Here are some rows, each followed by its group. Rows of different groups can look alike.
[ 20 -18  47  -5  27   3  11 -51 -54 -36 -26 -32 -10  -3  11 -59  -7  16
 -74   3 -41   3 -45 -24 -50 -49 -64 -20 -48 -40 -31 -30 -39  40 -28   9] 1
[ 18 -23  -3  11  37  -3  30 -14 -31   6 -19   1  17 -22  -7 -26  -5 -36
  -1  28  -4  -5 -15   1 -16  -2 -29  42   4 -13   6  23 -14  29 -24  29] 2
[ -3  10  -2  -3 -54 -65  10   3  13 -11 -34 -19   6  34  -9  -1 -58 -27
 -31  -5 -49  29   2  -7 -17 -58 -33  -5   4   1  15 -41 -56   5 -29 -25] 3
[ 13  13 -69  -1 -60 -17 -58  41  43   3 -55 -39 -29 -63 -45 -22  11 -49
 -34 -75 -33 -60  18  -7 -49  52  10 -37 -19 -17 -82 -52  -7 -48 -21 -86] 4
[27  4 18 22  2 15 10  6  1 13  4  6 17 15 22 14  6 20  8 17  9 25  9  6
 20 10 12 25 14 13 28 17 -1 26  5 15] 4
[ -3  -6  -1  24  12  24  23   7 -17  -8  12  -5   6   4  14   3  16  -4
  32  22  13 -15  -9  32  11  30  15   4   4  -5  19   0  16  19  -1  28] 5
[12 20 -3 19 18  7 11  8 23  8 23 12  5  5 10 20  9  8 16  6 14 -6  6 16
 16  7 11 12 17 16  8 21 19  6  3  5] 6
[ 16  21   7   6 -11   2  36  16  15   9  -6   5   6   9   9  21   2  -8
  10  31  -8  31   1   5  19   7  12  11   7   8   9   1  -5  21  28  12] 3
[-1 29 26  8  9 19 21 -3 19  1 18  9  3  7  7 14 11 20  5 -6 -8 13 21 11
 17  1 12 22 24 19 20 28  5 -7 21 -5] 6
[ 14  -6  16   2 -12 -44 -11   0  25  -4  11  13  -2  13  -5  -6 -20  17
 -20 -21  -5  25  32   2 -13 -24 -17  31  21  19   6  44   4 -17 -11 -22] 6
[ 23 -13  18   7  16  24  18   8  11  14 -14  24  24  -4  12 -15  -1   4
  -8  28   1  22   3   6   2  15   3  23   6   5  17  23   8  10 -10  12] 2
[ 15   8 -13   0 -11  26   5  23  -4  -6 -29  -5 -17 -30   0   6  35 -25
 -28 -22  -6 -28  -3  -4  -3  35   4 -16 -37 -13 -47 -30   3  -3   5 -12] 4
[25  9 12 10 19 15 15  6  1 10  3 13 13  9 16 20  3 16 17 10  7 13 11 28
 23 24 25  9 13 13  1  6  9 15 11  7] 3
[ -4 -28  51  -6  28  -5   5 -52 -36 -40   0  -9  -6  -6  18 -34   2  23
 -68  -3 -36  10 -49 -26 -43 -49 -64 -17 -43 -36 -24 -33 -35  28 -24   4] 1
[-66 -72 -79 -39 -25 -44 -69  32  -5  17 -39 -28 -26 -36 -73 -37 -62 -78
  16 -19  34 -44 -28 -12 -10   0  34 -28 -12 -12  -3  -5  -9 -54 -28 -54] 1
[ 22  24  26  11 -36 -58 -15 -29  27  -5  10  12   0  15   5  10 -20  20
 -20 -17 -15  16  27  -7  -5 -24 -33  27 -11  22  13  15 -21 -22 -28 -21] 6
[ 27  19 -25   5 -45 -11 -24   8  42 -24 -55 -20 -36 -71 -27 -10  29 -10
 -46 -97 -45 -49  19 -22 -53  31 -52 -13 -40 -42 -82 -55 -20 -39 -25 -74] 4
[ 11  31  31   8 -24  -8   3 -23  15 -22  11  12  -3   8   0  26  20  19
  22 -14  -9  -2  34 -16  21  -4   3  -2  10   1   7 -15   9 -11  -4 -12] 7
[ -4  13  11   4  20  32  15  28  -2   8 -12   3  16   1  22  -2  12   7
   0  12  22   3   0 -13  10  39  24  -4   3 -12   5  -1  11  15  11  28] 6
[21 19  3 11  7 15 16 14 22 19 23 14  3 13  7 -8  7 25 10 19  0 16 26 23
 27 -8  6  1 22 15 19 15 25 14 19  2] 6
[-46 -69 -40 -20   3   6 -41  22 -17  15 -27  -9   8  29 -29 -39 -69 -22
 -40   9  38  27 -48  15  -5 -21  15 -44 -49 -11 -27   1 -18  21   3   5] 7
[ -6  -9  12  11  15  24 -14  26  17  15  -6   9  14  10  11  -3 -10  17
   8   8  35   5   9  12  12  11  22  -4  -1  11   8  22   2   0   0  25] 7
[10 17 16 22 19 16 19 -4 -1  0 13 22 13  8  3  5 17 28 11  0  4 19 -5  2
 22 -5  1 13 17 22  1  7 12 17  5 23] 1
[ 21  13  13  -1   2  -9  16  11   4   0  -7  -6  18  24   3   0 -15   6
  -2  21 -20  26  13   1   6   1 -20  14   2  -6   2 -14 -11  29   6  26] 3
[-44 -38 -23 -61 -39 -75 -58 -95 -53 -90 -37 -59 -72 -81 -54 -51  32 -20
 -38 -76 -58 -75 -65 -83 -71 -66 -75 -38 -87 -73 -69 -26 -29 -72 -83 -79] 7
[ 24  11   5  19  13  14  13  26  32   9  11  10   1 -10  13  14  24  16
  -8  -4   2  10  32  17  -4  14   1  10  -1  25 -15   8  17   4  11  -4] 4
[  5  21  20  13   5   8  22  -6  -5 -17  18   5   2 -18   5   9  37  18
  28  -2 -14  -4  19   8   3  -5   3  18   7 -10   5  18  15 -20   3  -1] 7
[ -1   4  49   0   8   3  18 -39  -9 -23  17   8  -1   9  27 -21  11  34
 -38  -6 -20  20 -32  -8 -19 -19 -36 -12 -10  -7  -9 -17 -15  16  -2   1] 1
[-18  -1   9  10   3  -9  -3  -8   3  11  30  33   6  31  18  -1 -15   9
  10   0   5  30   6  -6  14 -19  -4  12  -7  20  31  38  11   0  10  17] 6
[ 20   9  -2  13 -22  -3  17  24  18  20 -14 -10   4   2   0   8  -7  -3
   5  10 -22  13  15  17  -7  -2 -12   2  19  -2  14 -25 -12  32  12  -3] 3
[  8  23  -2  24  -4  23   9  24  15  21   1   7  13  -5   0   7  21   3
  -4  -2   5  -3  30  18   4  15  15   4   8   6 -27 -11   8  17  16   0] 4
[  9   6 -13  29  -2 -24   6 -25 -25   6  36 -10  -2  -8  -2  28  10  -8
  30  -1  11 -32   7   5 -25  28 -30  24   8  15  14 -11 -11 -11  -5   2] 5
[ 17   2  -8   2   9  -2  24  13  35  11 -16   5   4  27  10   8 -26 -16
  -6  22 -15  27   5  -1  -8  -9  -1   8  13 -12  10  -2  -8  31  -2  19] 3
[  5  -1  -4  21  14  -9   1   6   0  13  21  10  -2   2   6  30  19  11
  32  -2  25 -13  12   7   1  23  -7   2  12  17   6   4   4 -20   7  15] 5
[-13 -26  -9   6  21  21   8  27  10  19  -1   5  11  28  -9   1 -12 -11
  -2   6  34   4   5  26   5  11  19 -13  12  10  -5  17  11  14  23  16] 7
[-10 -28 -23  -5  36  37 -11  22 -30  10  -3  10   3   7 -13   0  -8 -25
 -10  25  23  -1 -19  21   5  20  32 -11   0  -3   6 -17   3  16  17  23] 6
[ 5 14  4 14 22 25 11  5 11  3 22  8 15 21 13 10 11 21 17  6 14 -1  6  3
 18  1  1  8 12 15 13 20 25 -5 12 11] 3
[ -4 -11 -21  13  15  10 -13  30   3  32   0   9  11   7   4  -3 -11  -5
  -6   3  22   9  -6  11   0  16  30  -7   9  13  16  11   1   3  -1  -1] 7
[ -5 -20 -18 -11  21  32   3  19 -29   7 -20  -3   3  -4   9  -3  -1  -4
   4  11  18   1 -29   6  20  25  26 -16 -10   0   4 -11 -11  29  31  39] 6
[-15 -51  -6 -11  16  23 -24 -22 -35   4   2  -3   8  20   6 -21 -43   5
 -60  12  30   6 -35  12   0 -25 -24 -22 -35  -8  -9 -13 -25  32  10   8] 7
[-64 -52 -46 -15  18   0 -46  -8 -31  -4  -8 -12  -7  -2 -22 -39 -40 -26
 -32 -23  46 -33 -58  11 -14  -2   1 -45 -20  -1 -26  14 -20 -12  -6  -2] 7
[-16 -28  12  -5  24   3  22 -10 -24  -9  -5  17  11  18   7  -5 -14   5
  23  32   5  20 -13  12  15 -31   4  -3   5 -10  37  14 -15   2 -17  35] 4
[-25  -9  16 -49  -2   7 -20  14   9 -11 -49 -16 -14  -8 -11 -33 -25   0
 -50  -9 -21  24 -27 -31   8 -15  24 -43 -15 -32 -32   1   3  -9  -3 -17] 5
[  7  -8  -5  17  18  20   1  32  12  30 -14   8  -4  23   8  -2  -8  -3
  -4  14  29  14  10  31  -3  24  17  -6  -5  -6   8  20  -1  23  18   7] 7
[ 27   9  11 -25 -43 -18  35  26  15  -1 -32 -21 -15  13 -12  -1 -34 -20
  -8   5 -45  26  16 -14 -15 -12 -23  -4  20 -22  22 -27 -31  41  -3 -10] 3
[-12  -3  12   5  29   9 -14 -14   4  10  22  22   4   4  24  -2  27  21
   6  -6  29 -10   3  13  18   9  22   5  -4  11   3  37  37 -17   4   2] 3
[  5   7  -8  17  -3   6 -49 -12 -11 -21 -21 -26 -28 -49 -21 -12  34   6
 -28 -83  -7 -54   1   3 -27  17   9 -31 -39  -6 -82 -18  -2 -50 -27 -64] 4
[-15   8  25   6   0  19  -1  15  23  17   8  24  12  11   4  10   1  28
  -8   8  14  31   4   9   2  11  17   5   4  23  10   9  11   4  24  12] 5
[ 9 11 11 19 18 16  9 10  9 11 18 16 15  6 14 15  9  0 17 15 18  3  6 16
 19 18  7  2  0 23  3 10  9 18 11  8] 3
[  5  -6  22   1  31  18  -4  -7  -6   3  11  13  11   8  14  -5  25  29
  20  12  22   2 -10  13  13  27  19  16 -15  11 -17  35  13  -7  -9   9] 3
[ 22  17  15   5  19   1  25   5   1  -6   7   8  19  21  24  20  11  20
   0  22  -5  10  17  -4   8  -7 -16   3   2   7  20  16   7  15  12  15] 1
[-24 -10  12   2  17 -11   4  -2 -27  -3  17   4   4  20  25 -13 -30   0
  19  33  25   9 -21  -2  12 -18   4   4  20  -1  34  38   1   0   4  41] 4
[ -5 -14  -1  13  10  14  -7  30   2  18  11  12  18  23  11   0 -12  -1
  -6  17  32  13  -1  15  31   9  10 -12   6  15   9   6  11  19  12  21] 7
[ 22  28  24  -7   3  -8  14   1  17 -18   7   8  -1  -9  10  13  21   8
  14   0 -26  -3  13 -15  -1   6  -9  22  16 -10  19   6   9 -11  -4   2] 7
[-51  13   3 -25 -68 -27 -35 -24  21 -14  40  -6 -33   8  -8  24  -2  31
  36 -39   4 -26  18 -17  12  -1   2 -64 -23  -6 -15 -49   0 -61   2 -34] 2
[-41 -16 -45 -37 -42 -19 -38  27  26  14 -60 -20 -30 -34 -28 -30 -36 -56
 -22  -7  -2 -14 -24 -15  15 -12  46 -23   0 -17  -9  11   3 -41  -4 -43] 1
[-49 -36 -34  -4   2  11 -16  36   0  29  -4  -4  17  20 -11  -7 -43 -26
  -3  14  36  -1 -12  11  16   4  32 -10   5  13  13  15 -13   6  19   8] 7
[-24 -36 -38   5   6  22 -17  15  -3  -2  -6   3   2  21 -13  -4 -44 -12
  -7   5  29  -6 -32  22  12  10  16 -18 -16   4 -10   0 -23  17   0   6] 7
[ -9   3   0 -12  28  17  14   3  -4   3  16  11  27  20   8   4   3  -7
  23  25  21  29   7  -7  12   3   3  19   8   5  24  15   1  13  11  22] 4
[ 23  11 -10   9   6  11   3  35   1   1 -20 -14   0  -3  14  -5  21  -7
  -6  -7  -5 -24  11  11  -4  32   7  -7  -3  -9 -26 -18   7  10  15 -11] 4
[-41 -38 -52 -25 -22 -34 -38  30  18   7 -50 -25 -25 -34 -43   7 -37 -61
  20 -11  12 -36  11 -17  -2  18  33  -2   7  12   4  13  -2 -41 -20 -37] 1
[20 19 22 22 22 19 11  9  5 -4 23 23 16 18 25 10 17 30 -4 18  0 18  3 18
 -1 -8 -2 16 20 12  7 11  2 10  1  2] 1
[-41 -45 -25 -53  16 -28 -15 -51 -51  -3   4   1  -8   0  -7 -18 -31 -32
  27  27   4  -9 -27  -7 -16 -29 -27 -14  -2 -15  49  20 -19 -11 -35  40] 4
[  1   9  -8 -41  -1  10  18  -8 -29 -29 -23 -27 -26 -46 -10  -5  39 -27
  23  -8 -33 -27 -39 -29 -11   4 -10 -13 -17 -32  -8 -35  -9 -10   5  -7] 6
[-7 -3  2 11  5 17  9 20  2 33  1 13 26 15 13 16 -8  1 -2 40 18 15  1 23
 13  7 13 -3  3 10  4 14  7 22 25  8] 7
[ 19  34  15  15  -7  16   9  19  24  18  -8  11   0   4   1  14  23  15
   2 -35   1  -8  36  15 -10  42   4 -10   1  15 -22 -18  19  -1  31 -11] 4
[-20 -27 -47  -8  13   4 -25   1 -12   9   5  12 -25 -43 -30  -5   8 -24
  15 -16  30 -39   0  16  15  31  37   3  10   4 -10  30  30 -54 -12 -21] 1
[ -1 -15   7  17  29  12  -1  15   5  18  15  25  26   2  14   6  26   9
  -1   6  20 -15   6  19  14   0  21  -1   8  16   4  26  17   1  15   8] 3
[ -8  -8  -8 -19   5  37  19  24 -18   4   0 -16   9 -10  14  14  30  -5
  18  16   4  -8 -16   6  18  28  30  -7 -15  -9  -2  -4   3  31  21   2] 6
[-13 -11  -8 -17   9  -7   9  -6 -16   2  15   0  -3  32  -8 -16 -18  -4
  16  17  -4  23  -8  -6   6 -33  -1   4  -2  -9  36  -6  -8  14   1  22] 4
[ -7   8  21  12  41  15  -4   6  11  -6   4  22  15  -5  11   0  17  20
  -3  -5  13   3  -9   0   6  20  19  -2 -11  18 -10  40   7 -14  14   6] 3
[ 20  17 -28  16 -22  -3 -26  -2  17 -20 -33 -16 -25 -67 -12  -8  34   6
 -34 -67 -19 -50   4 -14 -27  40 -15 -32 -12  -7 -60 -37   0 -29  -2 -61] 4
[-40 -17  22 -23  31  20 -53 -28 -33 -24   1  16 -23 -25  -8 -45  27  19
 -39 -29  30  -8 -44 -28 -11   8  25  -7 -35  12 -36  24  28 -49 -11 -23] 3
[-10 -11 -58   7  -9 -35 -19 -46 -37 -12  10 -25 -13 -23 -23  16  -5 -30
  34  -2  20 -54   8   9 -46   5 -33  11 -10  -5  18 -20 -19 -15 -22   8] 5
[ 24   4  35  -4   8  11  17 -16 -15  -9   5   6   1  19  16   5  21  30
 -17 -16 -21   9  -9 -26  -4 -27 -23  12 -19  -5  15  -9   7  15   1   4] 1
[ -6   2  14   4   0 -29 -26 -27  10   6  19  13   6   7   9   5  -4  30
 -11 -14  12  -1   7  23   0 -20 -10  14   5  22  -8  42  17 -37 -25 -17] 6
[ -1  -4 -23  29  21  -3   5 -30 -16   0  29  14   8 -13  10   9  11   2
  24   8  23 -14   1  12  -5  14  -5  14  -2   0   8  14   0 -10  -6  14] 5
[  4  11  -5   6  22   7  16  21  13  17 -22  -2  10  -5   0  -2  -7 -24
   9  23  15  11  11   7  -3  20  22  18  23  20  20  26  11  17   5   7] 1
[ -2   5   1  15  -6 -30  -8  17  35  24  11  14   7  12   2   8 -16  -6
  18   1   9  16  15  12   8   5  18  16  32  24  19  37  19 -19  12  -6] 1
[-12 -21  -5  -6  11  37  -4  23 -16  16 -11  11  17  11   9   8  -2 -10
   9  31  25   0 -16  12  12  26  22  -9  -8   2  10 -17  -3  23  14  30] 6
[14  6 15  3 -5 12 37  7 22  8 23  7 15 22  8 19  9 12  8 19 -4 12 17  8
  6 16 21 22 22 23 13 20 16 28 20 12] 3
[ 14  12  38  12  -7  -7 -15 -33 -14  -4  30  11 -16  23  15  11  10  48
  -2  -5 -19   8  -4 -13  -2  -8 -27 -23 -30   0  -9 -29 -15  11  11   6] 1
[  0 -12  13   8  34  -6  17  11  -8   6  -6  -7  19  -6  10  -2   1  -7
 -15  16   2  31  -6   2  -5 -10   7  23  15  -6  16  34   2  37   7  27] 2
[ -3  18 -33 -90 -80 -77 -53 -81 -46 -91 -69 -92 -96 -66 -72 -62  41 -58
 -71 -84 -62 -91 -38 -92 -86 -76 -69 -43 -80 -88 -77 -72 -68 -59 -88 -83] 7
[ 7 -1  9  9  6 18 16  4 -1  5 37  7 -1  2  0 17 12 14 23 11 15 -2 14 18
  9  8  4  7  7 25 18 22 14  6 15 34] 5
[ 14   2  19   7   4 -41  -4 -21  21   4  -3   0  12  -7   1 -11 -13  -7
 -21 -14  -8  27  14  13  -1 -23 -17  23  16  25  10  21  -6  -6 -12  -6] 6
[ 20  21  22 -37 -40 -41  -4 -69 -48 -68 -21 -27 -49 -56  -2 -31  28   1
 -21 -56 -60 -29 -29 -69 -56 -51 -66  -8 -37 -48 -36 -51 -20 -49 -44 -52] 7
[ 36   6   5  16  14   5   1  21  22  10 -26  -7  -2 -13  16 -13  12  -1
 -34   9 -12   9   8  13 -10   9  -8  18   9  -3 -19  11   3  17   7  -4] 4
[ 37 -33   1  -9  38 -16   4  -7 -10   7 -46 -22   0 -30 -24 -39 -29 -24
 -52  25 -15  31 -20   2 -38 -11 -28  33   7  -5  -6  25  -2  21 -41   8] 2
[-15 -19  16 -17   4 -16  -8 -15 -12   8  13  -2   6  19  -1   5 -29   9
  20  16   2  24  -6   2  -7 -55 -10   5  16  15  30  32 -11 -11 -14  30] 4
Which 3 groups are nearest to each row below, nearest first, going by the distance to the group's nearest row?
[  5   9  29  -2   7  17  19 -13  -8 -18   7   7  10   6  14  -4   6  33
 -30   9 -20  26 -16  -8   5 -25 -36 -18 -15 -24  -3  -5 -10  27  -7  14] >> 1 3 4
[  2 -16   8  11  11  -2  -3  17   3  24  -1   8  17  19 -10   3 -17   1
  -5  29  20  16   7  10  17  21  22  -3   0  -4  12  -5   7  17  18  11] >> 7 6 3
[ 28  29  23  16 -18   0   6  21  39  14   0  18  10  14   6   9   0   8
 -11 -18   1   9  35  26  10  11   0  14  10   9 -15   2  16  -5   1 -22] >> 4 6 3
[ 17  24 -10  16 -10 -12 -11  10  40   2 -24  10  -7  -8  10  13  20  13
 -20 -32 -17 -18  36  14  -6  32 -15  21 -16   3 -26 -31  -2 -15   7 -42] >> 4 7 3
[-13  28  33  14  -6  14   4  16  26   7  16  19   8  16  12  14   9  19
  10   6   6  18  24  -4  31  12  20 -14  20  10   1  -5   6  10  14   4] >> 5 3 6
[ 38   0   2  24 -23 -18  29  32  11  13  -9  -7  11  22  -4   6 -26  -6
  10  18 -24  12  29   5   4   4  -1   4  32  18  35 -21 -27  30   3   8] >> 3 4 1
[  8   4  42  13  14  15  30 -18  -2   9  14   4  -9  18  13  -4  14  39
 -15  -2   9  29   0  13   6  -5 -11  -5   1   1   1   5   1  17  11  17] >> 1 5 4
[  5  18  24   3   0   9   2  29  18  17   3  15  12  23  15  14 -11 -10
   5  24  16  25   8   7   7 -12  22 -11  16  30  10   6  -7  19  16  24] >> 7 5 3
Which 2 groups are nearest to each row below, nearest first, going by the distance to the centre of the group?
[  8   9  -8   2   0 -18   6  13  20  13   0  20   3 -22   3  20   7  13
  26   0  -5 -22  29  12   1  11  28  16  29  10  18  14  13 -23   9 -16] >> 6 5
[ -79  -69  -61 -101  -64  -80  -12  -47  -70  -67  -79  -76  -52   15
  -76  -75  -69  -93  -30   16  -66   20  -54  -73  -54  -86  -56  -60
  -21  -91   52  -75  -77    0  -61  -13] >> 7 1
[-22  -6 -16 -37   2  27  14 -10 -42 -40 -31 -27 -31 -53  -8 -12  23 -39
   9  -5 -29 -47 -23 -59 -11  11 -10 -21 -18 -50 -25 -39  -8  -8  -6 -10] >> 7 4
[-33 -38 -68 -37 -24 -23 -51  29  -1  -2 -52 -22 -33 -63 -58   6 -30 -83
  21 -16   8 -49  -8 -18 -10   7  55 -25   0   1  -7   1   3 -41 -11 -43] >> 7 4
[  6  16  44  -2  -3   2  36 -33 -16 -28  19  -3   2   2  22 -14  15  25
 -21 -13 -28   6 -12 -16 -11 -19 -42   2 -14 -24  -5 -15  -6   2 -12  11] >> 1 2
[  4  -7 -15   1  17  45  14  23 -12   9  -7   6   1 -12   3 -11  19 -17
   5  16  -1 -12  -2   7  -6  22  12 -22  -4 -19  -6 -23   2  14  19  16] >> 4 5
[-60   7 -19 -24 -41  28 -31 -16 -36 -34  14 -24 -53  -5  -8  32  26  -3
  58 -36  14 -62 -26 -25  23  19  20 -71 -48 -37 -22 -74 -10 -40  -2 -13] >> 7 4
[-22  -2 -10  -5  11  48  -5  17 -19  -8 -15   3  -2  -3  -2  14  18   1
  26   9   8 -14 -14   1  18  22  33 -21  -1 -11   3 -25  -8  15  36  11] >> 5 6
[ -7   4  19  14  42  11   8 -24 -11  -6  28   9  12   1  -7  -3  21  24
  -9 -14   7  -3 -21   5   6   3   0  15 -21   2 -18  21  15  -3  -6   0] >> 6 5
[-51 -83 -21 -55  27 -28   3 -50 -71 -28 -48 -33 -23 -12 -28 -72 -60 -60
 -19  42  -9  20 -76 -39 -34 -73 -29   5 -19 -31  30  16 -58  -2 -58  31] >> 7 2
[ 11  33  39   5 -36 -76  -3 -54  31 -31  19  -1  -7  -7  14  -2  15  25
  -8 -45 -56  21  44 -24 -25 -36 -45  27   4  11   4  21  -7 -45 -44 -40] >> 1 4
[-41 -21 -70 -23 -32 -16 -39  25   7  13 -50 -19 -21 -40 -42 -13 -33 -58
  35 -14  -2 -38   8 -18 -13  11  44 -21  13   8  -9  17  18 -50 -10 -33] >> 7 4
Which 3 groups are nearest to each row below, nearest first, going by the average distance to the group's rows?
[ 18   1  -4  12  13  -6  15  -7 -14   6  20  -1  12  -4  11  28  14  13
  27   3  19   3  16  24   8   8  -1   6  16  22  28  -1   7   1   9   5] >> 5 3 6
[ 20  30  22  23  -2  -5  12  -8  24  -1  15  12   2   8   7  26  22  36
   8  -4 -12  10  31   3   2  -4   0  14  11  11  29  11  29  -4  16  -9] >> 3 6 5
[ 15   2  -4 -10 -42 -29  36  18  17  -7 -21 -21 -22  17 -17   6 -36 -18
 -11  18 -53  30   7 -26  -3 -22 -12   2  14 -28  19 -46 -37  33  10  -4] >> 3 6 2
[-19 -18   0 -19  24  23 -13 -10 -48   2 -10  18 -11 -29  -3 -22  30  -6
  10  -1  25 -26 -27  -6  10   7   3  -1 -31 -12 -27  11  16 -27  10   9] >> 5 6 3
[ 30   5 -36  18 -45 -32 -21 -12  22  -2 -36 -39 -18 -47 -46  16  22 -17
 -41 -63 -24 -74  21 -11 -54  30 -43 -13 -24 -19 -73 -67 -20 -20 -23 -81] >> 4 5 1
Which 3 groups are nearest to each row below, nearest first, going by the distance to the centre of the group?
[-64 -72 -47  -7   2 -16 -58  -2  -8  21   0 -16  -9  35 -41 -30 -67 -25
 -37   4  41  10 -37   9  -7 -30  -2 -52 -35  -2 -20   7 -45   2 -18  -3] >> 7 1 2
[-63 -61 -49 -48  40  21 -72 -66 -60 -56 -24 -27 -58 -79 -24 -56  31 -18
 -32 -65  27 -82 -90 -42 -30 -13  -9 -60 -64 -33 -87   1   2 -70 -35 -19] >> 7 1 4
[ 21  12 -10   5  14   3  15  21  -2   5 -29  -4  10   0  10  -5 -13 -35
 -18  16 -18  15  -1   5 -16 -10 -13   4  12  -1  23   2 -12  42   3   4] >> 2 3 6
[ -6 -10   3  12  30  23   9  10   2  19  11  11  26  19  12  -5  -4   8
   0  27  25  -3  -9  -2   9  22  25   4  -1 -21  22   7  28  33  22  26] >> 3 6 5
[ 12  22 -18  11  -3   3 -15  20  15   9  17  17   6  -6   6  21   2 -11
  18   5  16   2  13  15  12  15  15  14  21  22  21  -1  27 -12  12   2] >> 6 5 3
[ 18  -6  25  13  23  18  18  -6  -3   4  -6   0  22   8  19 -14   5   1
 -14  17  -2  17  -3   9 -17  -6 -19  19   3   2   8  -1   1  31   6  14] >> 2 3 6
Which 2 groups are nearest to each row below, nearest first, going by the average distance to the group's rows?
[-40 -77 -61 -27  28  13 -40   9 -32  13 -55 -30   6  -2 -22 -72 -62 -58
 -56  14  36  10 -60   6 -27 -16   2 -28 -38 -24 -17  12 -53  29 -19  17] >> 2 7
Which 2 groups are nearest to each row below, nearest first, going by the distance to the group's nearest row?
[ 15  20  -7  18  -8   3   3  27  19   5  -9  -3  16 -13  -2  17  12  11
 -10 -17   0 -15  21  -4 -13  18   4  -3  -6   3 -38 -14   6   3  11  -3] >> 4 3
[ -6  36   2  14 -26 -16  -2  -2  24  18  46  12   1  19  11  12   0  31
  17 -10   9   9  26   8  15   4   2   9  21   2  10   1  10 -13  29  -6] >> 6 1
[ 11  21   2  11 -19  -3  11  -2  15   7  17   2   7  25  12  28   4  31
  26   4  16   4  17  -1  19  -4  16  -9  10  10  10  -6   7  -1  20  12] >> 3 6
